One turning vector, and how many ticks it has turned:
The counts run from 0 to 299.
[160 138 133 150  60 104 159 113 177 100 159 112 127 128  96  62 134 131
 157 161 103 128 134 112 143 130 154 108 123 135 162 104 112 102 116]  198
[148 119 127 139  89 155 101 136 162  92 153 153 137 147  71 122 139  92
 128 178 128 158 133  73 149 120 107  95 141 145 163 147  92 139 118]  209
[136 113  94 168 171 116 105 146  88 143 158 187 146 100  95 142 158 124
 127 140 145 119 101 111  77 149 102 120 163  93 103 112 158 111 106]  274
[159 132 168 144 156 125  57 132 119 140 106 100  91 121 178 142 123  92
  90  73  99 110 128  89 130 106 121 118 130  91 109 116 138 141 131]  110
[110 104  57 131 170 124  73 113  96 146 109 152 105 131  95 149 100 162
 143 122 115 156 126 113 127  97 100 112 131 106 107 113 184 116 146]  143
[119 126 149 153 200 147  69 119  73 148 137 110  87 122 147 138 136  98
 103 120  94 113 121 109 122 111  80 106 134 132 105 121 106 134 145]  117
[104 129 101 158 117 142 185 112 137 122 172 113 151 137 127  71 164 113
 118 150 102 108 128 154 128 133 160 102  99 206 140 116 133 136 136]  187
[137 152 104 155 105 110  83 111 164 112 155 151  88 135 163 106 111  90
  82 100 124 149 115 122 111 138 150 138 172 106 171 162 129 145 151]  299
[164 120 176 151  50  99 161 137 173 119 135 100 114 111 120 112 108 141
 158 131 131 114 148 116 160 119 145  94 126 151 181 113 105 103 106]  197
[ 98 113  41 113 166 138  89 102 107 122 148 175 133 157  79 144 121 131
 139 139 128 162 114 120 117 131 100 117 150 125 121 146 155 133 147]  146
[149 109 154 118 180 137  77 126 131 104  66  88 137 124 149 154 140 102
 147 162 123 153 130 107 122  89  97 155 124  93 103 128 155 156 166]  237
[156 118 152 173 122  84 127 143 141 120 104 129 119  80 153 154 146 174
 184 178 137 126 100 163 131 116 115 135 149  89 131 101 148 105 103]  72
[108 143 100  94 106 119  72 126 128 119 116 151 113 178  96 145  60 154
 140  87 143 149 160  90 133 130 152  98 152 113 152 148 157 116 143]  141
[ 92 163 154  84 149 150 152 126 111  84 122 117 150 148 140 136 129 130
 170 154 127  92 120 148 109 177 169 134 161 137 139 156 120 109 125]  254
[128  84  84 125 158 162 114 107 134 129 108 132 160 114  84 124 137 113
 117 158 113 144 137  54 150  91  86 111 112 127  99 111 160 139 139]  19
[ 88 163 125  92 108 147 121 107 107 112 127 106  81 140 120 121  76 156
 160 108  98 107 139 116 134 175 163 118 156 141 141 144 103 103 142]  130
[138 144 134 118 171 111 138 128 101 106 113 105 150 101 136 117 129 168
 201 151 119 102 107 142  93 158 131 147 145  92 108 101 167  95 120]  259
[ 96 121 129 157 129 129 153 149 111 113 108 110 161  98 139 127 176 157
 175 183 115 105 103 194 120 143 149 144 135 142 100  89 158 132 111]  64
[140 135 137 151  95 100 141 144 119 166 139 123  89  74 164 149 107 156
  96  70 148 122 112 156 120 158 118 165 136  95 123  93 136 115 108]  290
[142 122 109 156 144 134 164 111 148 120 181 145 151 157 130 101 134  82
 105 134 145 135 129 140 119 117 123  99 131 172 203 170 140 132 149]  179
[142 148 138  90 121 137  99 111 169  76 107  93 145 155 114 101 134 108
 149 155 120 163 110  94 100 136 147 182 121  90 104 118 131 151 157]  232
[113 164 109  95 112 126 109  93 111 102 145 124  83 156  95 105  63 168
 181 113 112 128 139 121 115 165 152 133 159 120 142 122 117  86 139]  134
[104 127 109 160 147 158 116 143 137  91 115 114 166 161 109 112 165  82
 147 185 152 125 137 144  98 125 123 133 158 136 144 154 155 160 172]  52
[120 103 106 175 167 138  95 134 127 108  89  99 167 133 109 115 153 102
 141 173 160 135 138 141 104 100 103 135 149 119 118 119 194 168 173]  49
[105 117 122 149 115 128 150 144 108 169 139 147 102  48 163 156 128 148
 102 110 134 112 100 161 134 168 106 158 153 113 105 104 135 116 100]  286
[128 131  83 152 178 115  98 134 109 123 141 173 142 105 117 132 137 137
 146 173 135 127  99  98  79 133 122 119 176  84 134 140 190 116 125]  270
[123 120 110 128 138 105  75 126 103 146 101 131  93 143 106 165  74 165
 155  74 133 143 158 112 142 108 120 107 135 108 124 106 174 121 139]  140
[107 137  44 111 141 127  78 104 114 116 145 154 116 176  86 124  98 143
 151 134 115 155 125  93 105 129 137 114 145 106 122 136 177 125 151]  142
[110 107 157 182 168 139 146 161  98 136 113 107 156 125 117 153 167 116
 152 167 166 109 134 195 126 121  92 133 138 158 126 122 147 139 131]  57
[ 93 141  87  76 100 138 191 102 147 133 151 145 140 139 141 143  86 148
 124  90 162 145 125 163 133 154 159 155 127 147 163 163 148 124 140]  160
[115 157 126 105 107 135 146 108 148 107 155 140 134 108 170 110 167 114
  98 135  79 124  68 122 118 176 162 173 134 123 107 110 100 127 107]  97
[129 160 191  92 138 119 152 154 108 114 116 109 137 128 146 153  99 149
 183 125 149  84 138 141 118 169 156 136 158 123 158 142 128  89 102]  257
[107 125 161  79  80 168 177 140 146 126 100  78 162 121 111 135  98 121
 111  96 170 113 156 113 156 158 134 155 116 149 119 128 129 142 136]  32
[147 103 147 162 152 130 141 134 149 156 147 133 130 139 151 140 118  89
  96 107 161 137 149 149 145  96 115  87 120 167 208 169 145 127 140]  178
[106 122 169 155 100 123 158 178 121 127  90 105 150 104 159 166 142 169
 164 149 138  89 131 192 148 136 159 115 132 144 130 101 150 131  98]  65
[104 106 171 114  87 168 136 162 134 131  98 105 137 118 113 179 136 128
 102 123 135 127 133 116 192 115 115 132 107 146  82 105  92 164 106]  219
